In the rows, 128 means zero.
Families of rows that turns and mirrors carry onto each other, the same ones carrying the whole set onto itself: the rest of each named row's family, in list order:
4 families of 8 rows:
fefav: [144 111 104 147 120 156 127 157 140 152 149 182]
ver: [150  91 155 125 139 166 108 150 113 142 163 144]
mivet: [133 177 121 153  89 116 104 128 135 121 126 131]
vasev: [145 153 169 138 118 119 110 125 130 136 121  90]
tar: [121  94 132 126 136 164 115 164 131 133 172 132]
vugis: [148 102 130 105 133 134 122 148 140 143 147 188]
Fozer: [138 177 120 153  95 115 135 132 135 141 110 139]
zefu: [150  92 147 133 134 137 138 123 126 152 168 176]
pom: [140 172 130 123 110 138 131 113 153 138 109 107]
tiz: [139 112 106 148 115 157  98 154 138 132 164 176]
Kisen: [147 142 132 110  98 101  98 105 133 128 115 111]
fisud: [121 136 141 161  93  99 128 112 110 137 119 109]
Kefep: [143 168 145 141 106 145 126 134 132 129  89 115]
pepif: [137  71 131 132 105 141 116 163 123 146 152 149]
kek: [115  90 120 136 150 162 140 149 126 149 157 142]
dezab: [123 145 146 137 138 108 123 109 126 136  96 104]
soraf: [128 167 144 162 115 140 112 115 126 108 102 119]
deri: [134 111 131 131 143 170 122 136 137 110 167 174]
dos: [128  70 125 156 118 141 123 138 114 147 157 154]
gulim: [157 164 133 145 107 114 104  87 132 138 136 122]
Vilu: [150 108 126 132 126 155 100 111 129 153 178 171]
serok: [140  85 124  99 118 142  92 128 129 143 157 161]
bisa: [127  81 131 125 158 156 121 135 108 143 137 159]
nibe: [145 110 115 110 130 187 128 139 136 145 150 161]
latul: [157 148 155 146 114  95 143  98 131 136 126 127]
pep: [131 112 117 125 145 171 127 172 137 153 156 147]
fol: [116 111 116 146 154 166 113 151 132 133 170 152]
pumuf: [130 173 145 144 122 122 125 111 153 103 125 120]
tenu: [126 147 148 153 111 136 139 112 121 126  89 108]
Gesu: [132 137 147 137  81 100 123 138 117 136 113 104]
mov: [133 150 160 142  98 138 113 128 125 110 104  98]
giz: [156 158 139 117 113  93 127 122 144 127 105 139]

The rest of the family of Vilu: vugis, zefu, Kisen, gulim, serok, latul, giz
The rest of the family of Gesu: fefav, mivet, Fozer, tiz, fisud, pepif, dos
The rest of the family of pep: tar, Kefep, kek, soraf, fol, tenu, mov

Families of rows that turns and mirrors carry onto each other, the same ones carrying the whole set onto itself: the rest of each named row's family, in list order:
4 families of 8 rows:
mas: [109 129 110 131 131 123 125 108 151 140 126 113  94 116  70 131 108 144]
forop: [171 137 140 158 138 164  94 109 114 128 154 120 158 133 130 119 114 146]
Tis: [ 92 133  87 108 120 142 144 159 118 102 127 146 145 138 128 106 121 130]
noli: [100 127 141 142 108 109 118 129 148  94 122 141  80 136 128 113 112 130]
lizuk: [113 120 100 115 104 101 151 123 100 116 124 153 114  82 116 149 136 128]
Kul: [133 132 110  94 125 131 151 153 135 120 129 173 153 104 162 121 128 135]
bib: [153 122 104 139 145 166 129 111 101 124 162 122 182 122 128 131 103 111]
keda: [154 133 147 167 136 137 110 102 110 157 143  97 112  92 158 133 113 137]
pavat: [122 116 102  87 142 127 159 160 127  74 136 143 124 101 124 109  97 132]
voni: [136 120 131 122 138 134 146 179 131 118 128 136 146 124 169 144 142 119]
bonul: [141 111  88 133 156 156 134 107 108 170 152 120 146  90 149 127  97 122]
Raboz: [126 131 118 177 164 119 128 129 143  86 161  82 116  93 130 142 120 117]
niti: [139 111 133 141 154 134 157 104 102 101 108 106 145  99 106 139 116  87]
modil: [132 131 144 115 124 112 124 141 125  74 121 134  86 107 111 109 116 172]
lub: [152 110 139 179 139 133  89  91 126 119 172 124 116 116 131 143 111 133]
kulor: [146 100 107 149 126 120 146  87  89 101 128 121 142  70 134 150 118 113]
fogek: [165  95 116 125 166 145 128 108 115 130 103 150 157 134 116 113 123 146]
pas: [111 156 134 131 111 138 119 162 133  96 114 133 122 148 141  97 125 147]
Gomi: [125 151 113 141 101 101 117 132 138 117 131 115  79  92  92 122 101 134]
fim: [170 134 109 154 151 152  94 126 160 121 145 121 140 100 144  92  92 159]
talu: [150 128 108 183 129 119 101 110 125 102 146  90 104  74 119 128 100 134]
Lozin: [136  94 105 157 147 136 125  92 114 116 181 128 141 103 128 155 102  97]
Bipi: [166 105 108 119 147 154 139 104 123 121 124 153 177  97 160 114 111 137]
bebo: [139 148 122  96 128 135 140 164 122  78 119 123 122 116 112  92 103 158]
subut: [148 163 125 120 122 131 120 161 175 122 135 135 118 112 140  91  93 139]
dulo: [140 101 124 150 147 132 130  83 114 162 147 121 113  83 153 143 101 114]
rukem: [ 96 109  96 133 137 130 129 151 105 129 133 138 125  96 104 159 158 144]
Fono: [157 143 111 150 145 163 115 127 103 163 149  98 145  98 155 118 109 145]
Fized: [152 116 102 156 176 132 100 134 154 116 155 125 128 129 139 116 127 178]
navo: [ 80 105  93 119 117 114 143 125 133  98 132 152 102 126 116 124 108 112]
vob: [149 141 146 120 131 129 142 138 179 130 122 109 116 146 135 119  95 121]
Mus: [114 100 122 106 137 102 143 137 131  71 137 153  90  92 123 127 112 144]

The rest of the family of navo: forop, Tis, noli, bib, lub, pas, Lozin
The rest of the family of talu: lizuk, Kul, kulor, Gomi, fim, Bipi, subut
The rest of the family of bonul: keda, pavat, modil, bebo, dulo, Fono, Mus

Families of rows that turns and mirrors carry onto each other, the same ones carrying the whole set onto itself: the rest of each named row's family, in list order:
7 families of 4 rows:
zoli: [106 120 152 165 115 122 106  97 160 195  93 155 112 125 141 105 115 100
  70 127 127 118  82  78 122 121 132 184 128 124 110 170 172 143  81 173]
bol: [125 126 173 151 143 184 114  89 137 147 158 187  75 142  89 102 104 126
 132  67  78 162  97  99 132  94 156 148 115 114 130 113  99  92  79 179]
Busa: [ 96 110 161 134 107 114 110 126 163 221 111 160 107 129 124  68 102 133
  75 125 113 169  95  52 160 101 124 168 163 121 116 117 162 180  66 184]
kozis: [157  71 157 153 162 161 144  79 148 151 145 152  78 148 102 109 118 110
 115  76  60 120 113 106 117  87 113 164 135 107 141 103 100 124  54 134]
bigu: [158 117 188 173 149 199 111 111 136 148 158 169  88 155  99  98 109 125
  90  67  54 172 100  98 116  86 146 153 124 133 132 111  97 119  76 154]
Fupok: [149  82 172 169 153 153 111  97 144 169 131 131  71 177  96 110 100 132
 107  76  66 120 107 132 118 113 143 127 141 126 140  98 104 170  61 114]
Lidaf: [142 119 156 157 128 180 100 106 135 164 143 146  76 175 115 119  91 117
 124  59  91 187 113 131 103 107 170 142 128 127 146 106 116 148  86 136]
boz: [105 113 179 163 115 111 116  89 155 208  94 168 102 137 102  47 121 137
  73 130 111 139 107  57 181  93 113 142 142 135 104 106 141 176  68 180]
kizog: [137 113 185 167 146 177 131 105 132 143 142 199  79 169  86 100 132 124
  93  70  83 168 111  89 118  68 143 128 126 125 139 103  93 149 103 186]
Keke: [128 122 140 150 122 118 102 101 154 233  84 156 109 125 134  71 116 135
  80 124 119 143  99  55 145 113 118 177 162 129  95 128 152 159  84 186]
kozul: [144  93 160 154 137 169 112  98 128 137 153 172  87 153  85 114  88  96
 110  72  80 183 106  93 126  74 152 154 131 117 161 119  91 112  80 158]
fil: [ 65 113 165 119 107 108 116 105 156 196 109 177  99 131 101  90 109 130
  90 135 108 161  97  69 174  92 145 154 126 128 115 122 156 158  37 190]
muri: [ 74 100 193 157 109 115 117 107 176 189 120 147  99 120 122  91 103  94
  67 112 121 145  89  66 161 122 136 159 137 132 119 155 178 157  54 171]
Gat: [ 96  75 154 133 111  85 128  93 159 205 110 158 103 131 102  83 100 102
  78 136 108 168 109  62 169 104 128 160 155 137 127 121 146 164  42 167]
rufes: [130 134 197 166 141 172  99  93 138 156 143 161  85 168 112  99 100  99
 110  70  91 183  95 100  84 118 186 145 131 119 144 104 113 126 111 146]
buni: [ 92 102 155 144 109  92  92 112 154 210  95 140  89 157 115  97  93 116
  93 115 107 181 113  91 146 132 153 127 158 140 131 113 144 199  67 161]
Ner: [128 107 191 187 141 174 114 102 154 136 161 169  83 138 101 114  95  86
  93  64  89 148  78  98 111 114 154 150 126 116 144 151 116 109 102 171]
fofed: [ 78 108 205 141 115 107  98 101 163 200  98 138  95 151 114  83  97 106
  79 110 124 165 100  66 146 106 171 138 150 124 133 106 164 194  67 153]
Sok: [128  91 207 165 167 144 127  91 158 159 132 143  76 171 109  98 124 116
  98  88  58 107  94 109  87 120 145 136 140 105 141  84 114 164  73 122]
pevap: [115 127 133 142 121 119 120  67 149 222  86 174 103 126 116  87 123 136
  97 137 122 124  94  82 147 111 139 176 123 137  84 133 150 125  63 186]
siga: [123 119 116 134 113 110 106  83 136 209  87 159 115 130 136  89 114 107
  99 138 117 161 114  68 134 113 121 194 142 132 111 138 146 125  67 165]
Gub: [118  88 192 172 157 163 134 109 168 133 155 155  77 142 117 119 120 100
  96  73  62 102  86 105 103 114 118 156 125  96 144 134 127 136  71 152]
Fir: [159  90 181 170 162 183 139 107 155 152 147 167  82 157 101 113 127 126
  81  72  43 138 100 109 102  77 131 150 127 121 133  98 100 153  66 156]
Rened: [126 123 128 149 112 116  99  93 147 231 100 135  99 154 140  78  99 135
 109 126 115 149 103 110 120 152 136 170 151 136 108 115 153 159  74 132]
Lerif: [146 112 187 161 154 187 144  99 134 155 161 180  83 166 104  71 138 150
 104  85  70 122 104 101 118  90 108 157 125 116 123  91 107 127  75 139]
Kopa: [125 136 161 151 125 128  97  77 148 221  79 135 109 150 145  79 113 121
  93 125 133 121  93  85 104 125 154 181 140 118 106 118 165 154  90 135]
los: [109 148 141 143  99 137 120 100 150 208  99 180 115 141 139  63 128 136
  91 132 127 166 104  72 136  86 119 182 123 118 106 108 161 163  88 186]
zape: [129  84 166 151 161 156 146  90 157 149 145 185  72 151  81 115 121 135
 114  89  57 103  87 113 119  83 133 142 121  97 135  98  98 136  62 173]

The rest of the family of Lerif: boz, kizog, los
The rest of the family of pevap: bol, fil, zape
The rest of the family of Rened: Fupok, Lidaf, buni
The rest of the family of rufes: fofed, Sok, Kopa
The rest of the family of kozis: kozul, Gat, siga

Families of rows that turns and mirrors carry onto each other, the same ones carrying the whole set onto itself: the rest of each named row's family, in list order:
5 families of 3 rows:
Vipu: [ 76 119  72 174 123 122 126 139 143 115  85  95 151 120 144  98]
Bipu: [ 77 111  98 165  91 101 124 136 146 124  78 136 130 118 129  94]
kidis: [ 69 101  96 169 115 111 112 145 146 108 106  85 135 117 139 109]
Pasi: [124 152 116 161 147 147 133  98 119  98  83 119 155 161 160 157]
nem: [132 169 126 154 135 156 136  92 112 115 102 137 148 147 131 153]
riba: [121 131 128 122  85 141  70  88 152 134 131 115 130 143 105 125]
gir: [131 153 121 163 116 159 126  98  98 114  91 129 136 119 149 175]
vop: [143 108 111 113  92 117  83 111 160 128 133 108 131 157 141 118]
puli: [127 146 120 156 127 158 132 120  99 104  68 108 172 150 146 151]
Soz: [138 125 126 122 101 113  59  96 135 134 124 135 121 139 141 129]
sodun: [119 167 105 161 125 155 148  96 105 107 116 127 168 130 145 151]
Ginu: [137 132  97 120  95 148  70  84 148 114 119 121 118 154 108 121]
fubi: [ 92 114  82 161 101 106 115 151 129 117  88 124 138  99 140  89]
sizom: [131 115 128 119  84 129  52 116 155 124 114 123 125 130 131 115]
mugu: [ 57 129  95 177 124 107 113 125 125 106  99 115 156 122 125  92]

The rest of the family of kidis: Soz, sodun
The rest of the family of gir: vop, mugu
The rest of the family of sizom: Vipu, nem

Families of rows that turns and mirrors carry onto each other, the same ones carrying the whole set onto itself: the rest of each named row's family, in list order:
5 families of 3 rows:
Kemo: [139 132 116 103 134 119 188 155 120 132 128]
lom: [124  98 100 156 135 136 145 129 135 163 196]
noza: [121  92 107 151 146 129 154 122 125 167 195]
neba: [135 127 105 105 136 123 190 149 121 120 117]
siz: [ 96 112 104 143 114 112 105 112 110 107 117]
Fefak: [133 120 111 116 150 109 195 149 138 116 137]
Tatev: [152 129 105 108 135 119 189 145 120 125 127]
lis: [117  90  98 159 139 136 149 128 127 157 197]
dilap: [117  89  98 139 121 127 137 111 132 171 189]
Razo: [ 94 114 106 146 107 117 100 121 108 108 131]
nis: [ 87 109 100 142 115 119 106 120 105 110 117]
borov: [115  92 109 155 145 138 142 129 134 168 189]
piru: [ 98 125 111 137 118 135 111 128  90 103 122]
Naz: [ 86 113 102 144 107 110 113 122 102 105 124]
kuzaf: [142 129 116 108 136 112 192 146 115 126 125]

The rest of the family of noza: neba, Razo
The rest of the family of Kemo: siz, lis
The rest of the family of kuzaf: lom, nis
The rest of the family of Fefak: dilap, piru

Families of rows that turns and mirrors carry onto each other, the same ones carrying the whole set onto itself: the rest of each named row's family, in list order:
3 families of 5 rows:
gek: [ 92 165 126 159 123 142 116 122 141  97 111  96 139  99 144 163 108 113
 105 121 128 139 119 117 114 128 127 145 133 150 129 131 188]
zudor: [130 135 189 157 148 126 141 120 117 138 121 116 158 136 100 136 132 107
 132 176 111 149 101  95 100 120 126 118 119 153 124 131 124]
zuz: [148 129 178 140 141 101 141 108 100 143 114 141 144 138  93 128 134 116
 125 149 114 150 108 105 116 145 122 108 126 145 130 132  65]
zabeg: [138 130 110  77 128 136 106 108 105 130 161 150 122 134 120 110 124 178
 123 105 177  96 128 156 120 139 136 126 147 103 124 112 101]
Mol: [142 138 142  90 132 144 109 109  91 132 150 164 125 106 106 102 125 170
 129 113 157  92 109 160  96 123 152 123 128 122 128 106  99]
zik: [121 130 100  84 130 153 104 117 127 125 172 123 131 146 134 118 122 175
 124 122 187  98 131 147 121 126 131 135 150 100 118 114 149]
surur: [124 117 124 130 138 108 135 115 139 133 140  93 151 188 127 147 131 123
 119 158 151 159 137  90 151 153  95 122 154 116 121 142 117]
Nutu: [128 144 152 105 140 164 109 120 105 129 155 146 136 102 111 107 124 162
 135 133 152  90 102 152  80 100 156 131 121 131 122 105 146]
Sizep: [127 162 137 142 115 104 118 103  98 109  89 153 118  81 117 146 112 123
  98  84 115 139 116 137 122 159 135 125 130 150 144 128  83]
ropi: [145 118 139 123 134  89 138 106 113 140 125 127 140 171 109 136 133 127
 118 139 139 158 130 101 148 165 104 109 148 120 129 138  60]
Sefev: [ 97 154  89 138 114 121 112 115 145  98 118  94 130 128 154 167 108 127
  95 101 151 145 142 118 150 156 110 142 155 125 131 137 159]
tove: [119 152  95 127 110  98 114 103 118 104 105 129 117 117 138 156 110 133
  91  78 143 145 139 130 154 177 115 131 154 125 140 134  94]
refat: [115 128 154 150 146 130 137 124 142 132 137  86 163 165 121 147 131 112
 129 179 135 154 119  85 122 124 109 126 135 137 118 138 156]
guk: [111 171 157 161 125 131 120 116 113 105  94 131 132  69 122 150 110 111
 107 110 107 135 103 128  98 129 143 134 118 166 138 125 141]
paf: [115 138 128 101 138 170 106 124 127 124 168 120 140 126 128 117 122 165
 132 139 170  94 115 144  96 103 143 139 134 118 115 109 177]

The rest of the family of tove: gek, Sizep, Sefev, guk
The rest of the family of refat: zudor, zuz, surur, ropi

